In the data rows, 50 means zero.
One hidden rule gives every row of this table a label. Here are some rows, each with its label.
tensor([85, 30, 60, 69, 46, 61, 48, 51]) A
tensor([43, 41, 54, 51, 22, 71, 35, 44]) Z
tensor([53, 31, 58, 45, 36, 42, 29, 73]) Z
tensor([19, 24, 44, 48, 19, 45, 50, 75]) S
tensor([54, 41, 58, 67, 37, 60, 62, 71]) Z
tensor([44, 51, 38, 58, 45, 35, 48, 40]) A
tensor([48, 48, 40, 37, 51, 39, 52, 48]) A
tensor([68, 23, 43, 75, 57, 50, 47, 74]) A
tensor([59, 33, 54, 67, 64, 48, 72, 53]) S
tensor([25, 52, 40, 30, 56, 49, 44, 56]) S
tensor([54, 52, 49, 36, 47, 30, 74, 67]) A
tensor([45, 57, 46, 33, 69, 21, 61, 63]) A
tensor([50, 49, 39, 47, 57, 33, 45, 32]) S
tensor([46, 62, 33, 46, 44, 43, 62, 55]) A
tensor([56, 47, 55, 49, 42, 60, 32, 46]) Z
tensor([56, 36, 58, 55, 34, 70, 32, 58]) Z
tensor([59, 53, 37, 70, 56, 42, 50, 53]) S
tensor([19, 70, 33, 35, 79, 28, 64, 28]) A
tensor([27, 65, 53, 34, 44, 62, 46, 40]) S
tensor([79, 28, 73, 62, 44, 72, 40, 75]) Z
tensor([51, 65, 54, 31, 67, 36, 68, 30]) A
tensor([43, 56, 49, 48, 60, 44, 44, 52]) Z
tensor([51, 35, 40, 52, 67, 25, 70, 56]) A
tensor([64, 45, 58, 54, 06, 42, 55, 59]) Z
tensor([41, 39, 70, 37, 33, 57, 45, 62]) Z
tensor([46, 55, 50, 33, 38, 75, 40, 32]) S
tensor([50, 50, 77, 36, 23, 79, 50, 62]) S
tensor([47, 46, 55, 48, 39, 66, 43, 34]) Z
tensor([55, 46, 66, 60, 72, 38, 56, 49]) S
tensor([49, 27, 43, 58, 52, 41, 47, 57]) A
tensor([51, 38, 46, 54, 57, 41, 62, 58]) Z
tensor([30, 36, 39, 55, 64, 25, 60, 41]) A
tensor([36, 46, 49, 70, 63, 35, 70, 51]) Z
tensor([47, 63, 51, 36, 59, 64, 27, 38]) S
tensor([43, 33, 18, 59, 40, 44, 41, 49]) Z
tensor([44, 69, 29, 37, 29, 46, 73, 68]) A
tensor([26, 65, 44, 36, 59, 45, 76, 58]) A
tensor([60, 26, 46, 58, 43, 32, 64, 59]) S
tensor([68, 36, 53, 62, 57, 56, 31, 57]) Z
tensor([57, 53, 48, 37, 24, 36, 56, 66]) A
tensor([49, 27, 39, 67, 44, 39, 69, 58]) A
tensor([47, 89, 35, 33, 54, 33, 74, 36]) A
tensor([51, 49, 54, 37, 60, 45, 45, 61]) Z
tensor([40, 67, 46, 41, 62, 28, 62, 31]) A
tensor([49, 71, 71, 37, 44, 82, 35, 55]) S
tensor([47, 42, 57, 60, 31, 57, 06, 39]) Z
tensor([52, 50, 75, 33, 42, 64, 42, 43]) Z
tensor([61, 34, 62, 65, 42, 58, 54, 88]) Z
tensor([76, 44, 58, 58, 36, 57, 46, 38]) A
tensor([67, 50, 42, 58, 59, 53, 34, 57]) A
tensor([68, 39, 47, 74, 46, 48, 52, 79]) A
tensor([75, 44, 34, 87, 32, 58, 74, 70]) S
tensor([33, 64, 57, 48, 55, 43, 34, 35]) S
tensor([49, 69, 70, 41, 42, 69, 56, 42]) S
tensor([62, 31, 58, 50, 46, 61, 63, 59]) A
tensor([32, 53, 48, 49, 38, 65, 48, 24]) S
tensor([46, 47, 36, 50, 60, 41, 48, 44]) Z
tensor([45, 52, 42, 54, 50, 63, 61, 47]) Z
tensor([75, 46, 52, 64, 37, 60, 55, 59]) A
tensor([49, 50, 59, 42, 60, 63, 28, 45]) Z
tensor([33, 59, 69, 30, 59, 49, 43, 59]) S
tensor([36, 67, 49, 30, 62, 35, 45, 54]) Z
tensor([68, 38, 56, 37, 37, 53, 46, 47]) A
Which label does each new row get?
tensor([38, 56, 36, 61, 72, 32, 48, 18]) A
tensor([53, 66, 32, 67, 58, 57, 53, 43]) Z
tensor([51, 35, 42, 58, 46, 56, 37, 53]) Z
tensor([46, 64, 29, 44, 44, 32, 35, 21]) S
tensor([61, 46, 59, 63, 37, 73, 52, 69]) Z
tensor([23, 31, 55, 27, 42, 40, 36, 66]) S
tensor([74, 28, 59, 60, 55, 41, 58, 56]) S
tensor([49, 85, 43, 73, 68, 42, 74, 38]) A
tensor([71, 63, 70, 49, 37, 70, 60, 36]) A
tensor([35, 65, 67, 33, 41, 51, 55, 52]) S
tensor([45, 33, 69, 55, 54, 72, 35, 60]) Z
tensor([59, 54, 65, 49, 46, 48, 57, 37]) A
tensor([30, 54, 43, 46, 54, 58, 29, 33]) S
tensor([70, 34, 40, 70, 55, 45, 37, 42]) A
tensor([18, 41, 40, 24, 49, 49, 52, 42]) S
tensor([60, 56, 35, 54, 65, 40, 57, 26]) S
tensor([37, 32, 42, 52, 50, 47, 57, 52]) S
tensor([49, 52, 73, 25, 51, 75, 42, 59]) S
tensor([63, 48, 74, 53, 39, 68, 26, 59]) Z
tensor([49, 61, 45, 26, 53, 28, 49, 53]) A
tensor([43, 40, 46, 77, 60, 58, 50, 52]) Z
tensor([44, 54, 68, 34, 48, 70, 54, 38]) S
tensor([55, 72, 41, 57, 50, 48, 58, 52]) A
tensor([56, 60, 46, 47, 58, 50, 72, 39]) A
tensor([61, 51, 65, 48, 49, 35, 57, 33]) S
tensor([40, 69, 35, 51, 56, 29, 39, 05]) A
tensor([52, 30, 54, 64, 51, 66, 53, 65]) Z
tensor([45, 62, 39, 47, 59, 53, 43, 36]) Z
tensor([68, 43, 43, 52, 56, 48, 53, 62]) S
tensor([65, 43, 43, 64, 76, 47, 50, 41]) S
tensor([48, 38, 43, 68, 39, 66, 54, 65]) Z
tensor([29, 34, 40, 59, 30, 46, 22, 41]) Z
tensor([59, 56, 33, 52, 43, 44, 66, 63]) A
tensor([81, 36, 77, 45, 60, 52, 37, 51]) A
tensor([64, 69, 50, 57, 78, 50, 61, 45]) A
tensor([44, 61, 50, 37, 41, 56, 48, 63]) S
tensor([65, 55, 33, 69, 59, 33, 73, 34]) S
tensor([28, 33, 41, 20, 61, 19, 54, 58]) A
tensor([79, 38, 46, 70, 46, 57, 47, 60]) A
tensor([41, 61, 35, 66, 50, 38, 64, 72]) Z
tensor([41, 78, 52, 62, 64, 60, 74, 36]) A
